Each named move below is a turn or a mirror, shown by a few rows before and after it. Which moves, in which order, take the first row of each later pair to the second? The first pair is answered.
Y (before |-> after):
[ 0.69 -0.59  1.67 -1.31  1.67 -0.67 -0.86 -0.71 -0.89  0.80 -0.49  0.39
 -0.29  0.65  0.07  0.19  0.77  0.47 -0.27  0.23 -0.47  0.24  1.30  1.86] |-> [-1.35 -0.95  0.87 -0.51  1.46 -0.16 -0.80  0.05 -0.86 -0.70 -0.35 -0.02
  0.88 -1.05 -1.04 -0.56 -0.73 -0.60  0.20 -0.98 -0.77  0.30  1.31  0.72]
[-0.23 -0.68 -1.06 -3.43  0.94 -0.58 -0.69 -0.79 -2.13 -0.28 -0.53  0.47
  0.39 -0.04  0.26 -0.07  0.26 -1.54 -1.47 -0.75  0.32 -2.01  0.12 -0.11] |-> [-0.25 -0.56 -0.79 -3.57  0.49 -0.66 -0.59 -0.72 -1.89 -0.08 -0.28  0.43
  0.83 -0.01  0.26 -0.31  0.63 -1.43 -1.88 -0.59  0.25 -1.73 -0.25 -0.02]
[ 1.79  0.58 -2.31  2.09 -0.08 -0.99  1.13  2.77 -0.29  0.94 -0.04 -0.34
  1.01  0.51 -0.06 -2.29 -0.15  1.71  1.47  1.02  0.24  1.16 -1.29  2.59] |-> [ 0.94  0.47 -2.32  2.27 -0.27 -1.10  0.99  2.89 -0.10  0.17  0.23 -0.41
  1.95 -0.75 -0.53 -2.45 -0.61  0.71  1.62  0.56 -0.12  1.07 -1.56  1.96]
[ 1.37  2.31 -0.17  3.16 -1.11  2.14 -1.80  1.35  0.32  1.51  1.11  0.81
 -0.48  4.39  1.73 -2.10 -2.19 -1.31  1.27 -0.54  1.44 -0.52  0.17  1.17] |-> [ 0.09  2.46 -0.45  3.63 -0.83  2.24 -1.60  1.95  0.27  0.80  1.34  0.67
  0.74  3.32  1.08 -2.35 -3.01 -1.71  1.57 -0.96  1.68 -0.71  0.21  0.24]
J (before |-> after):
[ 0.04 -0.16  0.59  1.91  1.72 -1.30  1.11 -1.80  1.94  2.73 -0.77 -0.36
  1.55  3.22 -1.09  1.92  0.86  0.38 -0.56 -2.63 -0.97 -0.54 -0.57 -1.60] |-> [-0.24 -1.58 -0.06 -0.41  2.08 -0.64  1.08 -1.54  0.78  2.23 -1.13 -0.41
  2.32  3.60 -2.51  0.73  1.00  0.35 -0.72 -2.51 -0.65 -0.64  0.34 -1.43]
[ 1.46  2.21  1.92  1.26 -1.37 -0.68  1.43  2.72  2.65 -0.42 -1.87 -0.39
 -1.83  3.48  2.98  0.08 -1.96 -2.96 -0.36 -1.14 -2.10  2.46 -1.88 -0.03] |-> [-2.49 -0.30  2.20 -1.08 -0.22 -0.85  0.34  1.65  1.98 -1.72 -3.07 -0.01
 -0.26  2.21  1.01 -0.87 -2.28 -4.25 -0.96 -2.25 -3.25  1.98 -1.18 -1.55]
[ 1.27 -2.45  2.99 -1.68  1.73  0.68 -1.73  1.61  0.24  0.46 -1.96  1.35
 -1.03  5.04 -0.50  0.12 -0.47  0.66 -1.62  0.89 -0.87  2.54 -0.61 -1.28] |-> [ 1.76 -1.73  3.55 -0.60  1.39  0.24 -2.00  1.91  0.56  0.41 -1.89  1.84
 -1.14  4.96 -0.18  0.83 -0.58  0.73 -1.45  0.46 -0.89  2.46 -0.62 -1.22]
[-0.83 -4.32  1.25 -1.93  1.26 -0.64 -1.34 -1.97 -0.01  0.31 -0.61  0.04
 -1.93  0.85 -0.38  1.69  1.67  0.96 -1.27  1.05  0.27 -0.11 -0.90  0.53] |-> [ 1.58 -2.85  1.53 -1.24  1.16  0.13 -0.74 -1.36  0.35  0.72 -0.55 -0.29
 -2.96  1.71  0.68  1.31  2.16  1.47 -0.90  1.96  0.84  0.12 -1.02  1.19]
Z (before |-> after):
[-0.77 -0.06 -0.24 -2.40  1.27 -0.70  0.39  0.11 -0.93 -0.24 -1.18 -0.88
  0.15  0.37 -2.53 -0.47  1.10 -0.73 -1.13 -0.12  1.58 -1.30 -0.53  0.08] |-> [ 0.31  1.06 -0.44 -1.21  0.46  0.04  0.97  1.41 -1.15 -0.08 -0.38 -1.57
  0.09  0.73 -2.21 -0.78  1.14 -0.54 -0.87  0.16  2.50 -1.35 -0.42  0.05]
[ 0.26 -0.71 -1.94 -1.04  0.50  0.76  0.95  2.22  0.87 -2.21 -0.66 -1.44
 -0.48 -0.92 -0.64 -1.59 -0.16  0.04  0.22 -0.78  0.74  1.81  0.08  1.19] |-> [-0.33 -2.07 -1.75 -1.82  0.55 -0.09  1.36  1.76  0.26 -0.70 -1.19 -1.32
  0.71 -0.83 -1.04 -1.98 -0.48  0.07  0.86 -1.27  0.18  1.99 -0.08  0.70]
[ 2.45 -0.04 -0.23 -1.12  0.96  0.18 -0.38  1.12  1.87  1.70 -1.67 -1.40
 -0.08  0.50  1.06  0.13  0.75  1.91 -0.09  1.33 -1.19  1.80 -1.05  1.50] |-> [ 1.82 -0.51  0.18 -1.48  1.20 -0.11 -0.50  0.68  2.15  1.34 -2.08 -0.98
  0.40  0.31  0.89  0.19  0.93  1.80 -0.28  1.04 -1.58  1.57 -0.97  1.36]
[ 3.04  0.52 -0.95 -0.11  0.08  0.49  2.19  2.08 -0.13  1.97 -0.03 -0.36
 -0.97  1.01  1.13 -0.11  0.94  1.23 -0.02  0.50  0.33  1.46 -0.40  1.63] |-> [-0.12 -2.11  0.01 -1.77  1.62 -0.15  1.61  1.06  0.79  1.06 -0.60  0.09
 -2.93  0.09  0.56  0.73  0.55  0.83 -0.68  0.53 -1.71  2.46 -0.18  1.21]
X (before |-> after):
[ 1.56 -0.54  1.68 -2.05 -1.59  1.17  1.04 -2.41  0.08 -0.21  3.17  0.68
 -0.96 -1.32  0.73  0.46 -1.96  1.68 -0.66  1.20 -1.47  0.61 -0.40  1.45] |-> [ 0.28 -1.25  1.68 -1.49 -1.72  0.08  0.64 -4.06 -0.23  0.83  2.27  0.97
  0.82 -0.38  0.59  0.76 -2.21  1.47 -0.31  0.41 -1.76 -0.31 -0.78  0.02]
[ 3.22  1.74  2.43 -0.94 -1.03 -0.33 -2.84 -3.63  1.09  0.38 -0.84 -0.37
  1.04  2.99  0.92  3.07  3.22  0.93 -2.81  1.67  1.29 -4.91  0.28 -2.49] |-> [ 4.12  3.16  2.05 -1.23 -1.04  1.24 -2.46 -1.86  1.46 -1.51  0.35 -1.35
 -1.19  1.96  1.23  2.67  3.68  0.98 -3.78  2.78  1.83 -3.89  0.52 -1.23]
[-0.64 -3.91 -0.18 -3.95  2.32  1.57 -0.48  1.76  1.25 -3.44 -1.00  0.52
 -4.20 -2.56 -2.51 -0.72  1.34 -0.94 -0.51  0.07 -0.81  2.51  0.92  1.90] |-> [-3.16 -6.16  0.87 -3.01  2.35 -1.27 -0.82 -1.62 -0.08  0.39 -3.33  1.90
  1.24 -0.58 -2.82 -0.55  0.63 -0.73  1.07 -1.88 -2.12  0.36  0.23 -1.11]
[ 1.68  0.37  0.80 -1.40 -0.69 -1.30 -3.85 -0.07 -2.67 -1.03 -2.42  0.87
  3.80  1.07  0.57  2.02  1.47 -1.05 -0.83  0.26 -2.11 -2.21  1.50 -1.16] |-> [ 3.42  1.73  0.15 -2.13 -0.63  0.60 -3.31  2.29 -2.08 -3.22 -1.10  0.04
  0.63 -0.19  1.11  1.59  1.88 -0.71 -1.84  1.36 -1.20 -0.96  2.08  0.91]
V (before |-> after):
[-0.13 -0.61  0.16 -2.11 -0.67  1.92 -2.11 -0.37  0.26 -4.36 -0.04 -0.20
 -2.18 -1.12 -0.66  0.26  0.18 -0.02 -2.68 -0.65 -0.37 -0.91  1.10 -1.13] |-> [-0.26 -1.54 -0.44 -1.27 -1.29  0.22 -2.07 -2.25 -0.96 -0.55 -1.65 -0.06
  2.55  1.13 -0.93 -0.51 -0.20  0.76 -1.24 -1.27  0.07 -2.72  0.61 -3.04]
[-2.56 -0.14 -0.64 -3.27 -0.28  1.79  0.75  0.06 -0.68 -1.67 -0.08  0.05
 -0.60 -0.48 -0.10 -1.54  0.62 -0.10  1.44  0.71  1.21  0.23 -0.01 -0.07] |-> [-2.24 -0.45 -1.12 -2.56 -0.24  0.68  0.57 -0.75 -1.21  0.30 -0.74  0.29
  1.11  0.57  0.49 -1.68  0.30  0.44  2.06  0.34  1.56 -0.19 -0.24 -0.94]
[ 2.64 -2.18  0.10 -1.94 -0.32 -0.13 -1.61 -1.03 -0.24 -1.04  0.41 -0.43
  0.42  0.92 -1.28 -0.07  3.03  0.95 -1.78 -1.21 -0.13 -1.86 -0.51 -1.31] |-> [ 3.16 -2.70  0.69 -1.60 -0.35 -0.94 -0.90 -0.86 -0.05  0.39 -0.45 -0.22
  0.33  1.64 -0.19 -0.23  3.37  1.51 -1.50 -0.76 -0.57 -1.41 -0.72 -0.26]
Pairs:
Between the rows of a pair lie two moves.
[-1.96  2.00 -3.05  4.71  2.31 -0.19  0.10  3.44 -0.64  3.75  1.80  2.81
  2.55 -1.66 -1.15 -0.75 -3.66  1.07  4.13 -1.10 -1.18  3.71 -0.29 -0.22] |-> [-3.80  0.59 -2.13  3.53  3.60 -0.66 -0.25  2.20 -0.32  2.88  1.28  3.36
  1.26 -2.86 -1.31 -0.04 -3.63  0.23  3.79 -1.12 -2.56  4.49 -0.32 -0.34]
Z then Z
[-0.94 -1.12  0.19  0.28 -0.56 -1.76 -0.36 -2.33  0.13  1.85 -1.02  1.56
  2.57  0.92  1.17  0.04 -0.53  0.64  0.93 -0.60 -0.54 -0.23 -2.18 -1.40] |-> [ 0.95 -1.83 -0.23 -1.30  0.39 -1.05  1.45  0.05  0.17  1.31 -0.31  1.52
 -1.17  1.18  1.43 -1.16  0.74  1.73  0.52  0.59 -0.15  2.38 -1.31  2.23]
J then V
[-1.35 -1.58 -1.33  3.10  0.47 -2.33  1.97  1.24  0.46  0.32 -1.03  1.73
 -1.02 -1.75  1.29  0.05 -2.05 -0.09  2.36 -2.02 -0.95  5.30 -1.86  2.94] |-> [ 3.11 -0.34  0.11  0.28  1.23 -1.71  1.19  0.07  1.28  0.01 -0.54  1.09
 -4.33  0.34  2.72  1.99  1.67  1.41 -0.85  0.79 -0.17  3.74 -0.71  4.96]
V then Y
[ 1.63  1.84 -3.34 -0.27 -2.03  3.18 -0.22  1.92 -2.90 -1.51  0.81 -1.63
  3.04 -0.14 -2.34 -2.98 -0.64  0.33 -2.38 -0.10  3.25 -2.05  0.47 -1.37] |-> [ 2.18  0.09  0.09 -3.94  0.44  1.93 -0.81 -0.21  0.35 -2.24  0.02 -0.37
 -4.23  0.19 -1.15  1.15  2.81  1.26 -4.75  2.27  0.96 -0.35  0.86  1.39]
Z then Y
[-1.45 -2.59  0.01 -0.61  0.48  0.21  0.17 -0.34 -0.37  0.22 -0.39 -0.18
  0.08 -0.42 -1.79 -1.07 -0.07  0.48 -0.39  0.65  0.39  0.08  0.11  0.20] |-> [-0.96 -1.24  0.08 -0.10  0.39  0.96  0.23  0.26  0.17 -1.17  0.64 -0.48
 -1.62 -0.94 -1.16 -0.55  0.29  0.55 -0.75  1.40  0.31  0.59  0.84  0.61]
Z then Z
[ 0.21  0.17  0.99 -0.27  1.07 -0.22  1.35 -0.82  2.02 -0.40 -1.00  0.36
 -2.02  0.23  3.16  1.71 -0.61  0.18  0.15 -0.05 -1.47  2.20  0.39  1.88] |-> [-2.08 -1.95 -0.32 -2.51  1.27  0.87  1.64 -0.07 -0.02 -1.95 -1.48 -0.40
 -0.48 -1.05  0.61 -0.95 -0.81 -0.14 -0.03 -1.22 -0.87  2.29  1.09  1.36]
Y then J
[-1.55 -0.84 -0.69 -1.94 -1.40 -0.22 -0.50 -1.79 -2.56 -0.96 -0.12 -0.24
  1.96  1.24 -2.60  3.21  1.86  0.92  0.63 -0.20  1.10 -0.01  1.71 -0.50] |-> [-0.79 -1.30 -1.00 -2.70 -1.81  0.42 -0.07 -1.01 -3.17 -1.11 -0.22 -0.89
  1.32  0.88 -3.37  2.54  1.72  1.07  0.68 -0.05  1.32  0.76  2.29  0.21]
X then Z
[ 1.18  3.50  1.47  0.56 -0.18 -2.08 -0.07 -2.10  3.04  3.93 -1.24  2.07
  3.37  1.53  1.49  1.33  1.07  1.46  2.68  0.16 -0.95 -5.07 -1.71  1.56] |-> [-0.26  0.52  0.07 -3.95  1.42 -0.85  0.17 -1.84 -0.07  3.33 -2.53  1.48
  4.50  1.19 -1.30 -1.65  2.17  1.98  1.61 -0.45  0.39 -5.88 -0.66  1.89]
J then J
[ 3.10  0.72 -0.41 -1.20 -1.76  0.34  2.92  1.48 -3.52  3.11 -2.36 -3.13
  2.92  0.51 -2.57 -5.34  3.01  0.82  2.19  2.13  3.26  3.21 -0.16  3.59] |-> [ 0.61  1.33 -1.19 -1.94 -1.39  2.67  2.14  3.13 -3.04 -2.02 -1.25 -3.41
  1.09 -2.94 -3.74 -5.70  1.27 -0.50  1.75  2.08  2.55  4.69  0.39  3.47]
V then Y
[ 0.40  0.47 -1.07  1.30 -1.69 -3.52 -1.22 -4.44  3.17  0.33 -2.08 -0.22
 -1.17  1.79 -3.65  4.31  1.49  2.50 -1.30  0.41  0.11 -3.46 -0.84 -4.17] |-> [-1.60  1.76 -2.27  1.98 -1.47  0.17 -1.13 -1.08  3.47 -5.96  0.28 -1.42
 -3.39 -2.52 -4.65  2.62 -0.54  0.88 -1.51  0.12  0.25 -1.26 -0.17 -4.17]
X then Y
[ 1.07  0.74  0.46 -2.95 -1.99  1.47 -2.21 -2.28 -2.50 -0.18  0.65 -0.58
  3.32  1.04 -1.50  0.35  3.29  1.13 -0.99  0.80  1.15 -1.75 -0.51 -2.30] |-> [-1.11  2.04 -0.27 -0.15 -2.55  2.33 -2.46 -1.18 -2.19 -1.68  1.41 -0.46
  4.17 -1.15 -1.67 -0.14  0.36 -0.02  0.63 -0.24  1.15 -0.95 -0.97 -3.39]
J then Y
[ 1.13 -1.81  2.28  1.00 -3.56 -3.53 -3.92 -1.09 -0.70  0.53 -1.89  0.02
  4.84  0.15 -1.34 -1.30  1.14 -3.18  2.58 -0.80  2.67 -0.98  0.97  1.07] |-> [ 1.36  1.08  2.98  3.04 -4.04 -1.94 -4.34  0.86  2.02 -3.62  0.38 -0.31
 -0.24 -2.52  0.04  0.38  0.64 -4.12  1.64  0.37  1.72  1.36  1.00  2.14]
X then J
[ 0.24  1.94  1.84  2.19 -1.33  0.74 -0.76  2.56  0.06 -0.71  3.06 -0.11
 -1.81 -0.94  0.57  0.99 -1.85  0.22  2.71 -0.57  0.08  1.65 -0.99  1.70] |-> [-1.88 -0.07  0.86 -0.61 -1.07  1.99 -1.86  1.96 -2.58 -2.56  2.68 -0.73
  1.28 -1.59 -1.61 -0.62 -1.65 -0.35  1.18 -1.70  0.59 -0.15  0.09 -0.43]
V then J
[ 2.23  2.16  0.82 -3.95  3.08  0.90 -1.25 -1.99 -2.09 -0.22 -0.85 -3.07
 -3.19  0.00 -0.28 -1.33  0.76 -0.61 -2.00  0.15  1.70 -1.16 -0.74  2.00] |-> [ 3.39  3.86 -0.03 -0.77  2.06  1.49 -0.56 -0.12 -2.06 -1.17  0.52 -3.62
 -3.36 -0.95  0.19 -2.60 -0.94 -0.83 -0.33 -0.27  2.56 -0.46 -1.15  2.63]
Y then J
